In the data rows, 128 means zero.
The table, row by row:
[111 82 156 156 141 123 131 166]
[145 169 100 95 140 131 146 85]
[118 84 152 163 130 141 127 165]
[97 141 119 171 92 103 70 139]
[106 79 150 147 139 134 124 171]
[147 166 109 98 129 135 146 89]
[96 138 119 163 86 114 69 149]
[143 175 111 102 123 137 142 86]
[148 174 99 102 133 129 150 81]
[144 170 101 98 127 132 149 81]
[119 85 147 155 135 135 130 162]
[105 149 107 169 78 107 64 140]
[140 170 113 89 124 127 145 83]
[104 151 122 167 87 105 71 148]
[161 105 136 84 171 166 206 113]
[142 163 107 93 139 138 148 77]
[149 170 114 89 130 122 143 80]
[145 171 112 93 126 131 154 84]
[108 145 124 168 96 108 65 145]
[108 147 125 166 80 103 63 145]
[104 149 123 155 82 108 62 143]
[157 93 135 74 180 158 207 106]
[115 88 153 153 129 133 130 157]
[120 147 122 170 93 105 73 146]
[118 88 142 148 134 134 128 166]
[159 97 134 81 186 153 209 111]
[111 146 120 171 92 108 61 140]
[107 86 148 149 135 132 128 166]
[108 84 144 153 131 131 131 166]
[164 101 134 71 183 148 206 113]
[145 168 103 93 137 130 150 77]
[158 100 131 80 181 154 211 115]
[100 147 110 163 98 109 64 145]
[140 164 104 94 129 128 154 84]
[147 166 102 96 132 128 154 83]
[153 95 139 81 178 161 211 114]
[115 84 146 152 135 128 127 174]
[121 81 148 141 136 132 127 158]
[162 100 139 74 176 151 208 102]
[160 105 146 76 192 148 207 115]
[95 156 120 163 84 111 64 140]
[115 82 151 158 140 126 135 165]
[94 150 114 174 86 111 67 137]
[114 90 145 148 135 129 131 166]
[117 85 152 154 132 140 124 167]
[112 81 154 148 135 131 130 164]
[106 155 117 167 88 115 68 140]
[121 89 144 153 137 136 130 169]
[152 167 107 101 127 129 156 84]
[147 168 113 98 136 126 147 87]
[97 139 121 175 82 111 64 144]
[111 85 152 142 135 130 126 168]
[100 149 114 172 97 106 69 146]
[112 84 156 147 133 129 121 161]
[104 150 119 169 89 110 60 143]
[148 166 109 94 129 129 139 85]
[159 97 135 80 188 158 215 106]
[105 78 153 147 131 132 128 165]
[99 162 123 168 80 114 67 141]
[159 95 136 80 174 153 208 111]
[109 87 145 147 136 137 121 165]
[148 163 113 94 133 121 146 87]
[111 94 148 154 132 130 131 170]
[114 81 154 157 137 132 125 160]
[104 152 119 168 90 110 66 146]
[155 99 137 87 183 151 205 107]
[101 151 119 164 88 108 56 140]
[106 79 147 161 137 136 127 164]
[90 156 118 171 88 108 58 145]
[149 162 108 96 129 124 152 85]
[164 103 136 73 184 151 206 110]
[168 101 132 79 177 153 204 111]
[113 77 151 153 135 139 127 162]
[144 167 111 99 132 131 144 79]
[98 150 126 170 85 101 61 147]
[100 149 124 169 89 108 75 148]
[147 163 106 99 136 137 144 82]
[106 156 117 170 89 99 69 150]
[106 142 116 165 88 109 73 140]
[156 161 109 89 133 137 149 83]
[152 169 109 100 134 121 143 89]
[161 99 145 77 173 153 206 107]
[147 164 104 94 135 128 145 81]
[155 100 135 86 179 148 208 111]
[122 81 147 153 136 132 126 170]
[156 165 102 96 132 124 139 84]
[99 146 117 167 82 106 65 150]
[111 87 155 153 136 129 123 166]
[149 162 108 88 133 133 151 91]
[146 166 114 100 128 130 156 80]
[114 144 128 169 84 115 63 142]
[102 155 120 166 91 115 68 143]
[113 148 122 162 83 108 63 153]
[106 151 118 165 86 109 67 157]
[114 82 145 158 135 131 130 163]
[120 82 148 157 135 132 123 169]
[118 86 148 155 133 134 120 164]
[143 174 108 91 124 124 140 82]
[99 149 122 167 90 112 66 147]
[114 87 142 152 138 131 130 171]
[144 167 106 92 137 132 146 81]
[144 167 107 91 131 125 147 89]
[159 111 143 77 176 153 206 104]
[113 86 148 154 146 136 125 176]
[103 149 125 165 83 108 58 149]
[162 104 140 82 182 159 213 110]
[158 103 142 77 175 156 212 105]
[114 85 152 155 130 131 124 161]
[112 91 147 157 131 134 121 171]
[109 148 114 169 91 117 63 145]
[114 76 150 153 140 132 126 155]
[117 82 151 156 135 132 129 170]
[119 81 151 156 136 139 126 160]
[102 152 116 165 86 106 64 147]
[146 170 107 94 131 126 147 84]
[101 153 116 167 84 101 68 150]
[147 162 116 90 135 125 144 81]
[101 157 121 173 85 114 69 148]
[96 144 129 171 86 104 58 145]
[142 171 110 96 138 130 149 83]
[140 167 117 95 132 134 151 84]
[108 87 150 156 138 130 124 154]
[148 172 110 106 139 133 144 89]
[95 152 126 175 86 114 67 141]
[156 98 135 76 177 158 208 108]
[102 154 128 177 94 110 65 149]
[144 164 107 98 134 132 146 91]
[103 140 121 163 85 108 68 151]
[168 97 138 75 179 162 207 110]
[104 157 124 160 93 111 60 142]
[165 96 135 74 177 154 208 113]
[119 78 154 157 134 134 135 167]
[143 163 114 101 130 126 149 91]
[113 80 153 154 139 138 114 151]
[104 157 131 164 81 103 59 146]
[95 155 113 168 80 106 64 142]
[166 95 129 79 169 162 207 110]
[112 84 146 154 139 131 129 170]
[112 87 141 156 127 135 126 163]
[100 155 119 171 78 109 70 148]
[103 141 120 168 87 103 68 141]
[95 144 126 165 84 102 63 143]
[148 163 110 94 127 131 154 96]
[110 86 155 158 127 133 131 163]
[150 165 108 89 133 128 135 91]
[125 82 147 148 136 137 128 166]
[109 144 119 168 85 98 60 135]
[114 89 146 156 136 133 131 166]
[142 161 107 98 139 130 151 86]
[161 100 127 81 182 162 209 107]
[107 152 115 162 84 107 72 143]
[148 162 111 96 140 126 145 75]
[148 165 113 95 130 120 144 81]
[149 171 111 87 134 135 152 80]
[142 165 116 91 130 125 140 86]
[153 167 112 97 134 128 147 88]
[150 160 108 98 128 131 147 82]
[162 96 142 74 175 148 215 112]
[114 91 153 153 141 129 126 157]
[98 159 126 161 82 106 65 143]
[111 82 156 157 135 135 129 162]
[141 174 110 102 133 134 153 86]
[112 86 147 162 140 131 120 169]
[148 167 110 94 139 126 142 93]
[104 145 114 168 80 104 68 146]
[110 78 154 161 129 129 118 159]
[145 164 108 91 132 132 151 86]
[158 110 137 79 178 151 208 109]
[157 100 141 83 178 147 205 101]
[105 153 113 170 82 99 68 142]
[98 148 122 163 91 109 68 148]
[161 104 137 84 185 160 207 111]
[157 102 141 86 173 155 208 110]
[155 97 141 79 187 153 214 111]
[140 166 109 99 129 126 149 84]
[103 148 123 160 90 112 66 152]
[143 162 110 90 134 129 148 88]
[146 167 109 93 130 127 143 78]
[116 80 154 149 136 129 130 171]
[114 87 153 147 137 134 128 170]
[163 101 135 85 173 150 213 103]
[147 161 106 87 136 132 150 84]
[95 150 107 168 86 110 60 138]
[161 94 137 87 170 158 207 111]
[102 156 120 161 84 105 64 140]
[164 106 145 74 180 153 213 102]
[99 155 115 169 93 112 64 144]
[148 170 110 92 135 126 150 90]
[156 95 138 74 174 153 205 106]
[115 85 154 154 131 129 125 166]
[147 161 114 88 137 124 145 85]
[159 108 137 67 177 151 209 96]
[113 88 153 154 128 133 123 160]
[108 76 142 154 127 135 125 154]
[106 147 115 172 81 108 65 149]
[120 85 154 145 136 135 126 164]
[112 83 143 152 137 137 129 163]
[104 148 129 166 95 113 68 135]
[108 81 147 147 140 135 124 166]
[165 100 137 79 172 162 206 113]
[110 87 159 153 128 128 124 164]
[148 169 104 97 137 138 148 91]
[99 144 115 170 91 110 65 154]
[147 171 110 92 133 126 141 79]
[125 82 150 157 137 125 122 164]
[119 80 146 158 137 139 131 169]
[158 100 139 81 181 157 207 119]
[105 153 127 165 88 108 61 145]
[108 145 117 166 84 112 65 143]
[102 145 123 169 86 114 65 142]
[111 151 120 169 88 102 65 153]
[118 81 141 148 132 134 122 162]
[101 148 117 172 80 110 59 136]
[157 89 137 78 174 153 207 109]
[164 104 132 83 189 148 207 104]
[98 149 120 165 85 109 63 142]
[151 170 115 93 129 128 148 85]
[115 93 142 157 129 129 125 167]
[119 80 155 145 132 132 130 166]
[147 167 106 99 133 122 145 86]
[163 94 136 81 177 153 205 110]
[159 108 140 86 178 162 211 110]
[163 102 139 76 177 144 213 109]
[147 168 105 91 133 132 151 80]
[100 154 118 163 87 98 63 145]
[166 99 140 77 184 152 206 109]
[161 99 136 79 183 157 207 105]
[145 163 107 91 133 125 143 85]
[160 109 134 87 183 154 217 112]
[108 149 118 175 80 106 66 144]
[120 85 146 146 136 129 115 171]
[112 90 152 155 134 123 135 165]
[106 152 125 160 87 101 73 151]
[115 83 150 156 137 126 128 162]
[163 98 135 86 182 147 207 110]
[145 162 114 94 136 124 136 90]
[99 146 127 173 83 113 68 147]
[95 154 116 165 75 112 63 144]
[108 77 153 148 136 129 124 165]
[145 158 103 94 129 130 145 85]
[104 148 115 163 85 107 79 136]
[99 151 124 162 82 111 65 143]
[104 147 123 172 81 110 72 150]
[143 162 112 99 131 129 145 86]
[113 78 150 145 142 132 133 169]
[107 149 119 169 75 110 59 146]
[140 168 100 89 140 126 147 81]
[156 106 143 79 184 156 206 107]
[157 102 144 77 189 152 211 106]
[144 171 116 95 131 125 141 80]
[113 78 144 160 133 132 129 171]
[106 141 121 171 92 103 61 143]
[169 97 143 77 181 150 204 108]
[116 88 148 151 139 139 131 162]
[145 163 108 96 134 129 142 86]
[103 140 125 159 92 106 62 146]
[142 164 107 101 132 127 137 87]
[100 153 122 158 86 109 65 148]
[163 105 137 85 184 157 217 112]
[102 153 124 168 94 106 71 143]
[147 162 109 88 134 125 148 75]
[171 105 131 81 181 154 212 115]
[163 100 135 86 182 151 211 107]
[120 80 145 151 142 134 136 172]
[106 155 114 172 86 109 69 152]
[165 99 138 83 186 152 206 105]
[101 148 124 166 92 103 61 155]
[125 91 154 151 134 136 125 165]
[107 86 146 148 132 130 124 167]
[108 77 140 151 128 138 124 171]
[126 86 146 157 135 131 120 164]
[143 172 112 98 128 135 149 73]
[145 167 109 98 131 127 149 82]
[113 80 152 154 135 133 124 164]
[113 84 150 148 140 142 132 167]
[115 81 146 158 138 132 130 164]
[156 159 107 101 134 128 144 94]
[154 170 116 87 129 123 133 87]
[165 100 144 94 179 152 209 107]
[158 105 140 82 185 155 202 117]
[158 104 143 76 177 152 213 112]
[148 172 114 92 133 128 146 92]
[101 151 123 160 96 116 62 145]
[117 82 150 156 128 136 131 170]
[150 161 109 95 137 130 150 82]
[156 171 105 96 126 127 147 80]
[107 152 120 171 83 104 61 137]
[99 152 118 162 82 105 61 146]
[163 94 136 83 183 162 209 107]
[98 153 121 165 91 106 64 148]
[118 87 151 151 133 131 132 172]
[118 90 148 162 139 137 127 163]
[144 163 105 94 138 132 137 88]
[115 93 148 149 137 128 129 163]
[156 101 128 80 174 157 201 103]
[141 168 107 98 130 129 140 87]
[150 167 107 91 132 134 146 86]
[117 88 151 156 136 142 129 167]
[117 80 143 155 138 133 121 167]
[102 147 122 165 82 105 71 143]
[161 94 136 84 182 154 213 107]
[144 168 107 96 127 123 148 87]
[122 85 143 150 129 136 137 164]
[161 104 138 81 177 154 207 110]
[118 84 149 147 143 130 123 162]
[147 164 111 95 139 126 136 90]
[111 80 152 152 135 129 133 168]
[103 152 119 175 89 112 67 146]
[142 164 103 100 131 119 145 79]
[147 170 101 95 132 128 148 79]
[99 146 120 162 82 109 60 140]
[168 105 134 87 179 161 203 96]
[120 86 150 153 131 128 130 165]
[108 153 122 171 87 108 69 143]
[98 149 126 170 87 111 66 141]
[99 143 121 170 86 103 64 141]
[147 163 111 99 133 134 156 82]
[103 147 122 160 88 109 63 142]
[148 171 110 91 137 126 145 92]
[146 165 111 94 138 126 145 93]
[108 156 125 169 89 108 66 148]
[158 101 146 89 170 156 208 111]
[100 158 122 171 86 105 59 144]
[103 154 124 166 98 112 64 144]
[165 105 131 85 191 160 211 113]
[113 87 139 149 129 130 130 163]
[152 162 108 91 138 122 135 91]
[99 157 124 166 84 106 61 133]
[101 143 123 169 92 113 62 140]
[100 142 119 168 85 108 58 142]
[113 87 150 148 129 136 118 168]
[161 100 137 91 190 151 211 110]
[143 168 108 87 134 131 133 88]
[165 106 142 82 179 155 206 108]
[119 90 151 151 137 133 119 158]
[146 160 106 93 131 124 143 76]
[113 92 145 150 137 135 129 166]
[118 80 149 156 132 131 123 175]
[101 150 121 164 86 113 73 145]
[125 80 154 151 141 133 128 171]
[117 89 152 154 132 130 120 164]
[145 168 109 92 140 127 146 94]
[154 100 134 77 180 150 210 110]
[155 100 138 85 181 152 214 108]
[100 146 116 165 90 101 67 147]
[166 101 128 73 192 143 203 108]
[108 139 123 170 88 104 67 147]
[101 146 114 170 90 111 64 143]
[113 76 144 150 134 133 128 169]
[99 149 118 169 94 110 62 141]
[103 151 120 168 84 106 61 145]
[145 161 108 99 135 133 147 82]
[145 163 111 103 131 127 133 87]
[142 171 110 89 130 132 144 82]
[150 173 107 91 130 124 152 84]
[108 148 121 164 89 105 68 138]
[162 105 137 77 176 154 209 105]
[155 164 109 97 131 130 153 82]
[163 103 137 82 174 150 213 115]
[109 156 118 162 82 111 62 132]
[138 161 118 92 139 135 152 90]
[102 152 126 160 89 110 62 147]
[144 164 107 92 133 128 147 83]
[114 79 151 152 132 139 131 165]
[149 158 112 98 131 135 142 82]
[141 166 110 95 122 134 143 85]
[103 157 121 167 89 108 62 145]
[108 148 115 167 83 100 63 141]
[149 170 109 95 132 129 153 85]
[148 164 114 98 130 125 144 84]
[114 86 151 150 134 135 124 168]
[156 102 136 77 175 147 202 107]
[155 105 134 80 184 154 198 99]
[116 79 146 155 141 135 126 165]
[165 98 139 78 176 151 206 107]
[114 82 145 161 128 133 125 165]
[150 163 118 98 125 127 147 84]
[113 90 142 153 138 129 127 166]
[143 164 116 98 127 127 152 79]
[114 93 150 152 138 129 131 166]
[108 86 149 153 136 133 126 165]
[97 154 128 166 89 105 63 152]
[97 152 117 165 89 106 64 147]
[160 98 135 86 183 150 209 106]
[141 162 105 96 138 121 142 90]
[148 175 105 95 127 127 144 87]
[96 148 118 165 87 111 60 148]
[95 145 117 169 89 106 62 152]
[118 78 144 145 136 126 123 165]
[103 153 126 170 92 114 63 138]
[144 172 114 103 136 123 147 85]
[105 150 119 160 93 116 65 150]
[120 79 149 147 123 133 133 162]
[160 101 138 77 178 152 209 104]
[144 165 104 87 126 133 143 81]
[106 156 120 165 88 111 66 140]
[114 80 149 156 141 137 129 169]
[102 148 124 166 91 109 64 143]
[145 160 112 97 129 128 148 84]
[103 158 122 170 86 110 62 141]
[159 106 139 83 185 147 201 108]
[152 166 112 90 127 133 145 86]
[108 148 121 162 94 102 61 140]
[114 84 151 147 141 137 130 162]
[102 149 116 162 90 106 63 150]
[148 170 109 90 136 132 145 77]
[140 166 112 90 131 131 145 86]
[120 94 144 157 142 133 130 166]
[124 89 147 151 138 131 131 173]
[154 167 112 94 133 128 135 84]
[141 168 109 93 127 125 144 86]
[97 151 124 155 87 113 64 141]
[105 152 117 162 87 105 58 159]
[98 152 120 172 83 106 72 149]
[162 92 143 74 183 157 212 101]
[148 172 104 91 136 124 136 89]
[104 143 124 171 96 106 66 139]
[111 160 126 168 86 106 63 141]
[157 95 134 71 184 158 200 103]
[163 102 130 83 178 152 206 115]
[110 153 121 170 88 108 62 139]
[103 143 115 165 90 107 67 148]
[105 144 118 167 93 112 65 148]
[119 90 155 150 133 132 124 170]
[116 83 148 147 130 130 130 162]
[123 84 141 148 129 132 128 166]
[122 89 151 155 130 131 125 168]
[118 88 148 156 135 131 125 169]
[91 148 120 164 92 110 66 150]
[95 153 126 170 91 107 70 138]
[157 167 112 94 137 133 148 94]
[145 170 108 96 126 131 145 86]
[115 89 152 161 135 133 132 164]
[147 162 108 89 134 128 147 80]
[117 77 152 153 137 130 121 167]
[103 148 118 167 87 105 68 146]
[111 139 116 171 79 106 64 144]
[98 148 118 162 83 105 68 139]
[166 101 136 78 178 150 207 108]
[159 105 138 76 182 158 207 107]
[109 148 118 166 86 109 65 148]
[161 96 136 77 176 156 207 100]
[119 76 153 156 139 135 127 169]
[113 81 147 159 131 125 125 157]
[163 104 147 79 180 164 210 101]
[145 168 106 88 131 124 141 90]
[106 148 120 159 93 113 66 145]
[107 146 123 172 85 111 64 138]
[110 89 148 152 137 137 127 175]
[141 163 107 96 129 122 152 93]
[115 82 149 153 136 129 132 166]
[118 85 143 145 139 130 130 163]
[157 166 110 97 128 127 140 86]
[154 168 110 89 133 132 143 84]
[102 152 126 168 86 113 66 144]
[146 171 112 99 133 127 149 89]
[99 155 123 170 84 106 66 147]
[159 107 144 80 181 155 213 109]
[152 165 105 87 135 126 141 86]
[106 147 112 167 88 102 66 139]
[101 144 121 170 89 108 65 145]
[120 87 151 145 134 133 126 162]
[149 170 116 94 128 125 145 86]
[144 173 114 96 132 130 148 85]
[115 83 145 150 133 134 123 167]
[103 151 120 165 86 109 62 153]
[102 147 120 172 87 110 66 142]
[106 151 123 167 82 114 65 145]
[144 175 110 94 137 135 153 87]
[157 93 133 84 179 155 207 114]
[114 81 144 158 134 139 122 168]
[145 170 104 98 130 136 149 89]
[100 146 125 167 84 108 60 142]
[165 102 140 80 180 156 203 109]
[111 84 150 147 140 132 123 161]
[158 102 142 79 190 150 211 107]
[94 151 113 167 83 100 58 149]
[149 159 107 96 133 128 136 85]
[160 94 136 81 177 147 204 107]
[122 87 157 162 134 137 122 172]
[106 148 124 161 84 102 65 143]
[112 83 150 152 130 124 127 167]
[146 176 110 97 136 127 151 86]
[161 102 137 83 175 162 206 110]
[143 166 113 90 137 129 148 83]
[115 90 155 154 135 128 123 160]
[150 164 107 99 136 128 142 84]
[112 84 145 150 140 132 124 166]
[120 84 149 158 138 136 123 166]
[98 154 127 161 82 116 55 138]
[103 149 117 167 87 110 65 148]
Behind each row are 2 hidden switches, each 1 (on) or 0 (off), listed from the one that spreads the rows most. All are off in the first row of the table.
Rows drawn again from the table, each followed by whether each switch is on (1) or off (0), in that order:
[104 148 115 163 85 107 79 136] 0 1
[100 153 122 158 86 109 65 148] 0 1
[95 153 126 170 91 107 70 138] 0 1
[158 110 137 79 178 151 208 109] 1 0
[120 80 145 151 142 134 136 172] 0 0
[159 108 140 86 178 162 211 110] 1 0
[118 88 142 148 134 134 128 166] 0 0
[119 80 146 158 137 139 131 169] 0 0
[145 168 106 88 131 124 141 90] 1 1
[91 148 120 164 92 110 66 150] 0 1
[159 106 139 83 185 147 201 108] 1 0
[161 100 127 81 182 162 209 107] 1 0
[163 98 135 86 182 147 207 110] 1 0
[152 169 109 100 134 121 143 89] 1 1
[124 89 147 151 138 131 131 173] 0 0
[118 84 149 147 143 130 123 162] 0 0
[150 160 108 98 128 131 147 82] 1 1
[99 157 124 166 84 106 61 133] 0 1
[150 173 107 91 130 124 152 84] 1 1
[101 151 119 164 88 108 56 140] 0 1
[97 154 128 166 89 105 63 152] 0 1
[157 166 110 97 128 127 140 86] 1 1
[105 153 127 165 88 108 61 145] 0 1
[155 100 138 85 181 152 214 108] 1 0
[103 152 119 175 89 112 67 146] 0 1
[103 148 118 167 87 105 68 146] 0 1
[157 93 133 84 179 155 207 114] 1 0
[148 172 110 106 139 133 144 89] 1 1
[111 160 126 168 86 106 63 141] 0 1
[101 143 123 169 92 113 62 140] 0 1
[103 151 120 168 84 106 61 145] 0 1
[148 169 104 97 137 138 148 91] 1 1
[103 151 120 165 86 109 62 153] 0 1
[107 149 119 169 75 110 59 146] 0 1
[102 145 123 169 86 114 65 142] 0 1
[156 171 105 96 126 127 147 80] 1 1
[115 93 148 149 137 128 129 163] 0 0
[100 158 122 171 86 105 59 144] 0 1
[107 146 123 172 85 111 64 138] 0 1
[113 88 153 154 128 133 123 160] 0 0
[159 97 135 80 188 158 215 106] 1 0
[115 85 154 154 131 129 125 166] 0 0
[148 162 111 96 140 126 145 75] 1 1
[111 139 116 171 79 106 64 144] 0 1
[148 167 110 94 139 126 142 93] 1 1
[112 83 143 152 137 137 129 163] 0 0
[145 169 100 95 140 131 146 85] 1 1
[143 163 114 101 130 126 149 91] 1 1
[165 105 131 85 191 160 211 113] 1 0
[118 81 141 148 132 134 122 162] 0 0
[141 174 110 102 133 134 153 86] 1 1
[147 170 101 95 132 128 148 79] 1 1
[141 163 107 96 129 122 152 93] 1 1
[113 148 122 162 83 108 63 153] 0 1
[103 143 115 165 90 107 67 148] 0 1
[116 88 148 151 139 139 131 162] 0 0
[105 152 117 162 87 105 58 159] 0 1
[158 105 140 82 185 155 202 117] 1 0
[154 167 112 94 133 128 135 84] 1 1
[100 146 116 165 90 101 67 147] 0 1
[141 166 110 95 122 134 143 85] 1 1
[161 94 136 84 182 154 213 107] 1 0
[110 89 148 152 137 137 127 175] 0 0
[99 162 123 168 80 114 67 141] 0 1
[142 171 110 96 138 130 149 83] 1 1
[148 164 114 98 130 125 144 84] 1 1
[142 163 107 93 139 138 148 77] 1 1
[108 84 144 153 131 131 131 166] 0 0
[150 163 118 98 125 127 147 84] 1 1
[99 146 120 162 82 109 60 140] 0 1
[98 150 126 170 85 101 61 147] 0 1
[149 159 107 96 133 128 136 85] 1 1
[114 91 153 153 141 129 126 157] 0 0
[120 79 149 147 123 133 133 162] 0 0
[144 171 116 95 131 125 141 80] 1 1
[165 99 138 83 186 152 206 105] 1 0
[143 174 108 91 124 124 140 82] 1 1
[154 100 134 77 180 150 210 110] 1 0
[122 87 157 162 134 137 122 172] 0 0
[161 99 145 77 173 153 206 107] 1 0
[102 147 120 172 87 110 66 142] 0 1
[99 149 122 167 90 112 66 147] 0 1
[103 154 124 166 98 112 64 144] 0 1
[163 94 136 83 183 162 209 107] 1 0
[117 82 150 156 128 136 131 170] 0 0
[103 147 122 160 88 109 63 142] 0 1
[105 144 118 167 93 112 65 148] 0 1
[142 171 110 89 130 132 144 82] 1 1
[95 145 117 169 89 106 62 152] 0 1
[140 166 109 99 129 126 149 84] 1 1
[101 144 121 170 89 108 65 145] 0 1
[145 161 108 99 135 133 147 82] 1 1
[109 148 118 166 86 109 65 148] 0 1
[100 154 118 163 87 98 63 145] 0 1
[169 97 143 77 181 150 204 108] 1 0
[101 151 123 160 96 116 62 145] 0 1
[166 95 129 79 169 162 207 110] 1 0
[116 79 146 155 141 135 126 165] 0 0
[157 93 135 74 180 158 207 106] 1 0
[120 84 149 158 138 136 123 166] 0 0
[111 94 148 154 132 130 131 170] 0 0
[163 103 137 82 174 150 213 115] 1 0
[97 141 119 171 92 103 70 139] 0 1
[114 81 144 158 134 139 122 168] 0 0
[145 163 108 96 134 129 142 86] 1 1
[113 80 152 154 135 133 124 164] 0 0
[100 149 114 172 97 106 69 146] 0 1
[146 171 112 99 133 127 149 89] 1 1
[111 80 152 152 135 129 133 168] 0 0
[142 164 107 101 132 127 137 87] 1 1
[158 102 142 79 190 150 211 107] 1 0
[147 168 105 91 133 132 151 80] 1 1
[106 151 123 167 82 114 65 145] 0 1
[144 172 114 103 136 123 147 85] 1 1
[114 87 153 147 137 134 128 170] 0 0
[158 101 146 89 170 156 208 111] 1 0
[117 85 152 154 132 140 124 167] 0 0
[98 148 122 163 91 109 68 148] 0 1
[114 90 145 148 135 129 131 166] 0 0
[109 148 114 169 91 117 63 145] 0 1
[99 146 127 173 83 113 68 147] 0 1
[111 82 156 156 141 123 131 166] 0 0
[152 167 107 101 127 129 156 84] 1 1
[143 166 113 90 137 129 148 83] 1 1
[138 161 118 92 139 135 152 90] 1 1
[113 77 151 153 135 139 127 162] 0 0
[164 104 132 83 189 148 207 104] 1 0
[110 78 154 161 129 129 118 159] 0 0
[117 80 143 155 138 133 121 167] 0 0
[157 95 134 71 184 158 200 103] 1 0
[148 170 110 92 135 126 150 90] 1 1
[163 104 147 79 180 164 210 101] 1 0
[105 153 113 170 82 99 68 142] 0 1
[115 88 153 153 129 133 130 157] 0 0
[112 84 146 154 139 131 129 170] 0 0
[112 81 154 148 135 131 130 164] 0 0
[104 151 122 167 87 105 71 148] 0 1
[166 101 136 78 178 150 207 108] 1 0
[144 173 114 96 132 130 148 85] 1 1
[108 148 121 164 89 105 68 138] 0 1
[105 149 107 169 78 107 64 140] 0 1
[151 170 115 93 129 128 148 85] 1 1
[165 102 140 80 180 156 203 109] 1 0
[163 102 139 76 177 144 213 109] 1 0
[102 155 120 166 91 115 68 143] 0 1
[111 146 120 171 92 108 61 140] 0 1
[143 162 110 90 134 129 148 88] 1 1
[144 165 104 87 126 133 143 81] 1 1
[115 89 152 161 135 133 132 164] 0 0
[145 168 103 93 137 130 150 77] 1 1
[103 157 121 167 89 108 62 145] 0 1
[155 99 137 87 183 151 205 107] 1 0
[161 99 136 79 183 157 207 105] 1 0
[121 81 148 141 136 132 127 158] 0 0
[114 80 149 156 141 137 129 169] 0 0
[162 96 142 74 175 148 215 112] 1 0
[148 172 104 91 136 124 136 89] 1 1
[119 90 155 150 133 132 124 170] 0 0
[158 100 131 80 181 154 211 115] 1 0
[108 145 117 166 84 112 65 143] 0 1
[159 97 134 81 186 153 209 111] 1 0
[98 153 121 165 91 106 64 148] 0 1
[106 148 120 159 93 113 66 145] 0 1
[171 105 131 81 181 154 212 115] 1 0
[145 167 109 98 131 127 149 82] 1 1
[164 103 136 73 184 151 206 110] 1 0
[103 158 122 170 86 110 62 141] 0 1
[141 168 107 98 130 129 140 87] 1 1
[115 90 155 154 135 128 123 160] 0 0
[112 91 147 157 131 134 121 171] 0 0
[118 86 148 155 133 134 120 164] 0 0
[160 98 135 86 183 150 209 106] 1 0
[102 152 126 160 89 110 62 147] 0 1
[143 175 111 102 123 137 142 86] 1 1
[140 164 104 94 129 128 154 84] 1 1
[144 164 107 92 133 128 147 83] 1 1
[120 94 144 157 142 133 130 166] 0 0
[125 91 154 151 134 136 125 165] 0 0
[158 100 139 81 181 157 207 119] 1 0
[146 167 109 93 130 127 143 78] 1 1
[113 76 144 150 134 133 128 169] 0 0
[102 153 124 168 94 106 71 143] 0 1
[119 76 153 156 139 135 127 169] 0 0
[104 150 119 169 89 110 60 143] 0 1
[118 85 143 145 139 130 130 163] 0 0
[162 100 139 74 176 151 208 102] 1 0
[108 81 147 147 140 135 124 166] 0 0
[162 104 140 82 182 159 213 110] 1 0
[149 158 112 98 131 135 142 82] 1 1
[90 156 118 171 88 108 58 145] 0 1
[143 172 112 98 128 135 149 73] 1 1
[147 163 106 99 136 137 144 82] 1 1
[150 167 107 91 132 134 146 86] 1 1
[147 167 106 99 133 122 145 86] 1 1
[114 82 145 158 135 131 130 163] 0 0
[108 76 142 154 127 135 125 154] 0 0
[113 81 147 159 131 125 125 157] 0 0
[140 167 117 95 132 134 151 84] 1 1
[165 106 142 82 179 155 206 108] 1 0
[144 167 106 92 137 132 146 81] 1 1
[150 164 107 99 136 128 142 84] 1 1
[113 84 150 148 140 142 132 167] 0 0
[115 83 150 156 137 126 128 162] 0 0
[104 143 124 171 96 106 66 139] 0 1
[165 100 137 79 172 162 206 113] 1 0
[118 84 152 163 130 141 127 165] 0 0
[106 79 150 147 139 134 124 171] 0 0
[102 149 116 162 90 106 63 150] 0 1
[140 170 113 89 124 127 145 83] 1 1
[106 155 117 167 88 115 68 140] 0 1
[155 105 134 80 184 154 198 99] 1 0
[147 164 111 95 139 126 136 90] 1 1
[108 153 122 171 87 108 69 143] 0 1
[94 150 114 174 86 111 67 137] 0 1
[122 85 143 150 129 136 137 164] 0 0
[98 154 127 161 82 116 55 138] 0 1
[144 164 107 98 134 132 146 91] 1 1
[147 171 110 92 133 126 141 79] 1 1
[118 78 144 145 136 126 123 165] 0 0
[107 152 120 171 83 104 61 137] 0 1
[148 163 110 94 127 131 154 96] 1 1
[156 98 135 76 177 158 208 108] 1 0
[165 96 135 74 177 154 208 113] 1 0
[150 161 109 95 137 130 150 82] 1 1
[102 152 116 165 86 106 64 147] 0 1
[106 147 115 172 81 108 65 149] 0 1
[156 95 138 74 174 153 205 106] 1 0
[142 165 116 91 130 125 140 86] 1 1
[113 92 145 150 137 135 129 166] 0 0
[111 84 150 147 140 132 123 161] 0 0
[114 86 151 150 134 135 124 168] 0 0
[152 162 108 91 138 122 135 91] 1 1
[148 165 113 95 130 120 144 81] 1 1
[96 144 129 171 86 104 58 145] 0 1
[110 153 121 170 88 108 62 139] 0 1
[115 81 146 158 138 132 130 164] 0 0
[146 160 106 93 131 124 143 76] 1 1
[145 168 109 92 140 127 146 94] 1 1
[122 81 147 153 136 132 126 170] 0 0
[149 162 108 88 133 133 151 91] 1 1
[149 162 108 96 129 124 152 85] 1 1
